W =
17.89,17.90,10.13,-13.80
18.36,17.06,-13.76,-14.41
-15.22,-15.37,18.67,14.28
-14.67,17.63,-12.69,12.88
17.15,15.66,-12.44,-14.43
-13.75,16.61,-13.84,-5.17
18.92,-14.52,17.06,-14.07
-15.60,-15.06,17.42,17.88
W[0, 0] => 17.89
W[7, 2] => 17.42
W[2, 3] => 14.28
W[2, 0] => -15.22
W[0, 3] => -13.80
W[3, 3] => 12.88
W[6, 0] => 18.92
W[2] => [-15.22, -15.37, 18.67, 14.28]
W[:, 0] => [17.89, 18.36, -15.22, -14.67, 17.15, -13.75, 18.92, -15.60]
W[:, 3] => [-13.80, -14.41, 14.28, 12.88, -14.43, -5.17, -14.07, 17.88]
W[1, 1] => 17.06
W[1] => [18.36, 17.06, -13.76, -14.41]
W[4] => [17.15, 15.66, -12.44, -14.43]
W[4, 3] => -14.43
W[5, 2] => -13.84
W[:, 2] => [10.13, -13.76, 18.67, -12.69, -12.44, -13.84, 17.06, 17.42]
W[1, 3] => -14.41
W[:, 1] => [17.90, 17.06, -15.37, 17.63, 15.66, 16.61, -14.52, -15.06]
W[0, 2] => 10.13
W[7, 1] => -15.06

m = [8936 3072 5449 5489 4712 4015 2713]
m[0]: 8936
m[5]: 4015
m[3]: 5489

A =
array([[-.58,  .52, -.29, -.37, -.52],
       [ .25, -.31, -.10,  .03, -.39]])
Indices start at 0.
(0, 0) => -.58
(1, 4) => -.39
(0, 1) => .52
(0, 2) => -.29
(1, 1) => -.31
(1, 0) => .25
(1, 2) => -.10
(0, 3) => -.37

data =
.02	.42	-.31	.16
-.02	.46	-.24	.04
-.06	.53	-.18	.10
-.01	.56	-.27	.02
.02	.56	-.31	.07
-.01	.55	-.36	.27
-.09	.58	-.24	.09
-.04	.51	-.23	.05
.04	.42	-.26	.10
.02	.57	-.26	.11
data[0, 0]: .02
data[:, 1]: [.42, .46, .53, .56, .56, .55, .58, .51, .42, .57]
data[8, 1]: .42
data[5, 2]: -.36
data[4, 2]: -.31
data[0, 2]: -.31
data[:, 3]: [.16, .04, .10, .02, .07, .27, .09, .05, .10, .11]
data[5, 3]: .27
data[9, 2]: -.26
data[:, 0]: [.02, -.02, -.06, -.01, .02, -.01, -.09, -.04, .04, .02]
data[3]: [-.01, .56, -.27, .02]
data[8]: [.04, .42, -.26, .10]
data[:, 2]: [-.31, -.24, -.18, -.27, -.31, -.36, -.24, -.23, -.26, -.26]
data[9, 0]: .02
data[3, 0]: -.01
data[7, 0]: -.04
data[6]: [-.09, .58, -.24, .09]
data[5]: [-.01, .55, -.36, .27]
data[5, 0]: -.01

X =
[[581 646 482 588]
 [685 688 609 491]
 [460 335 390 666]
 [140 288 171 684]
 [217 196 428 716]
 [686 619 569 610]
 [244 198 308 802]
 [ 71 340 125 730]
 [103 233 269 777]]
X[-9, -4] = 581
X[:, -3] = [646, 688, 335, 288, 196, 619, 198, 340, 233]
X[-9, -2] = 482
X[2, 3] = 666
X[:, -2] = [482, 609, 390, 171, 428, 569, 308, 125, 269]
X[-4, -3] = 619
X[8, 1] = 233
X[-4, -1] = 610
X[5] = [686, 619, 569, 610]
X[:, 3] = [588, 491, 666, 684, 716, 610, 802, 730, 777]
X[-3, 0] = 244
X[-8, -2] = 609
X[7, 0] = 71
X[3, 2] = 171

x = [[7.66, 18.92, -3.57, -5.25, -7.83, -7.23], [-13.55, -0.17, 7.41, -2.85, -4.94, -8.72], [-10.19, -17.12, -2.41, 8.87, -7.17, -5.11], [0.03, -6.80, 2.61, -11.39, -3.75, 6.27], [-8.04, 11.60, -5.17, -27.84, -8.28, 0.55], [7.52, 2.27, -15.15, -3.96, -23.85, -19.55], [-7.42, 3.43, 0.76, 3.44, -18.85, -10.62], [11.72, -15.52, 11.39, -13.08, -5.57, 26.08], [-12.11, 4.49, -2.05, -1.76, -11.73, -16.33], [1.92, -0.11, -7.72, -3.15, -7.37, -7.95], [0.73, 1.26, -2.22, -6.34, 8.26, -8.87], [-9.19, -14.18, 0.62, -11.29, -7.74, -8.06], [-1.76, 8.89, 11.28, -5.49, 2.96, -9.76], [8.04, 8.03, -13.81, 5.90, -6.47, -5.72], [-5.76, 0.21, -4.65, -11.13, -4.52, -2.48], [0.79, 0.66, -8.96, -6.73, -12.21, -9.15]]
x[-16,-6]: 7.66
x[11,0]: -9.19
x[:, -3]: [-5.25, -2.85, 8.87, -11.39, -27.84, -3.96, 3.44, -13.08, -1.76, -3.15, -6.34, -11.29, -5.49, 5.90, -11.13, -6.73]
x[-3,-4]: -13.81
x[13,5]: -5.72
x[2,0]: -10.19
x[-2,-5]: 0.21
x[10,1]: 1.26
x[-13,1]: -6.80
x[:, 4]: [-7.83, -4.94, -7.17, -3.75, -8.28, -23.85, -18.85, -5.57, -11.73, -7.37, 8.26, -7.74, 2.96, -6.47, -4.52, -12.21]
x[-15,1]: -0.17
x[:, 5]: [-7.23, -8.72, -5.11, 6.27, 0.55, -19.55, -10.62, 26.08, -16.33, -7.95, -8.87, -8.06, -9.76, -5.72, -2.48, -9.15]
x[5,2]: -15.15
x[10,-2]: 8.26
x[:, 1]: [18.92, -0.17, -17.12, -6.80, 11.60, 2.27, 3.43, -15.52, 4.49, -0.11, 1.26, -14.18, 8.89, 8.03, 0.21, 0.66]
x[6,0]: -7.42
x[-5,-3]: -11.29
x[-9,2]: 11.39
x[-1,-6]: 0.79
x[14,2]: -4.65
x[10,-3]: -6.34
x[-4,-4]: 11.28
x[4,4]: -8.28
x[8,0]: -12.11
x[-10,4]: -18.85
x[:, -6]: [7.66, -13.55, -10.19, 0.03, -8.04, 7.52, -7.42, 11.72, -12.11, 1.92, 0.73, -9.19, -1.76, 8.04, -5.76, 0.79]
x[9,4]: -7.37
x[-15]: [-13.55, -0.17, 7.41, -2.85, -4.94, -8.72]
x[3,0]: 0.03
x[10,-4]: -2.22
x[-10,-4]: 0.76
x[1,-3]: -2.85
x[12]: [-1.76, 8.89, 11.28, -5.49, 2.96, -9.76]

B =
.09	.08	.47	.00	-.01	.19	-.34
.07	.18	.02	.59	-.11	.12	-.09
-.07	-.19	.38	-.11	.02	.03	-.04
-.04	-.21	-.31	.06	.07	.09	-.23
-.37	-.29	-.04	.47	.11	.01	-.41
.00	.10	-.14	-.11	-.05	.47	-.16
.01	-.05	.27	-.19	.06	-.38	-.17
.20	.04	.43	.40	-.13	.44	-.06
.10	-.16	-.20	.12	-.10	-.14	.02
.14	-.40	.06	.46	-.03	-.22	.17
B[-10, 0] = .09
B[3, -3] = .07
B[-8, 5] = .03
B[-2, -1] = .02
B[-2] = [.10, -.16, -.20, .12, -.10, -.14, .02]
B[-8] = [-.07, -.19, .38, -.11, .02, .03, -.04]
B[6, -1] = -.17
B[-5] = [.00, .10, -.14, -.11, -.05, .47, -.16]
B[5, -7] = .00
B[-9, -1] = -.09
B[4, 0] = -.37
B[-10, -2] = .19
B[:, 5] = [.19, .12, .03, .09, .01, .47, -.38, .44, -.14, -.22]
B[4, -1] = -.41
B[-8, -6] = -.19
B[6, 5] = -.38
B[7, 6] = -.06
B[-7, -6] = -.21
B[-6, 1] = -.29
B[9, 4] = -.03
B[-8, 3] = -.11
B[-1, 6] = .17
B[:, -3] = [-.01, -.11, .02, .07, .11, -.05, .06, -.13, -.10, -.03]
B[-3, -6] = .04
B[3] = [-.04, -.21, -.31, .06, .07, .09, -.23]
B[:, -5] = [.47, .02, .38, -.31, -.04, -.14, .27, .43, -.20, .06]
B[-9, -6] = .18
B[-5, -1] = -.16
B[8, 3] = .12
B[:, -6] = [.08, .18, -.19, -.21, -.29, .10, -.05, .04, -.16, -.40]
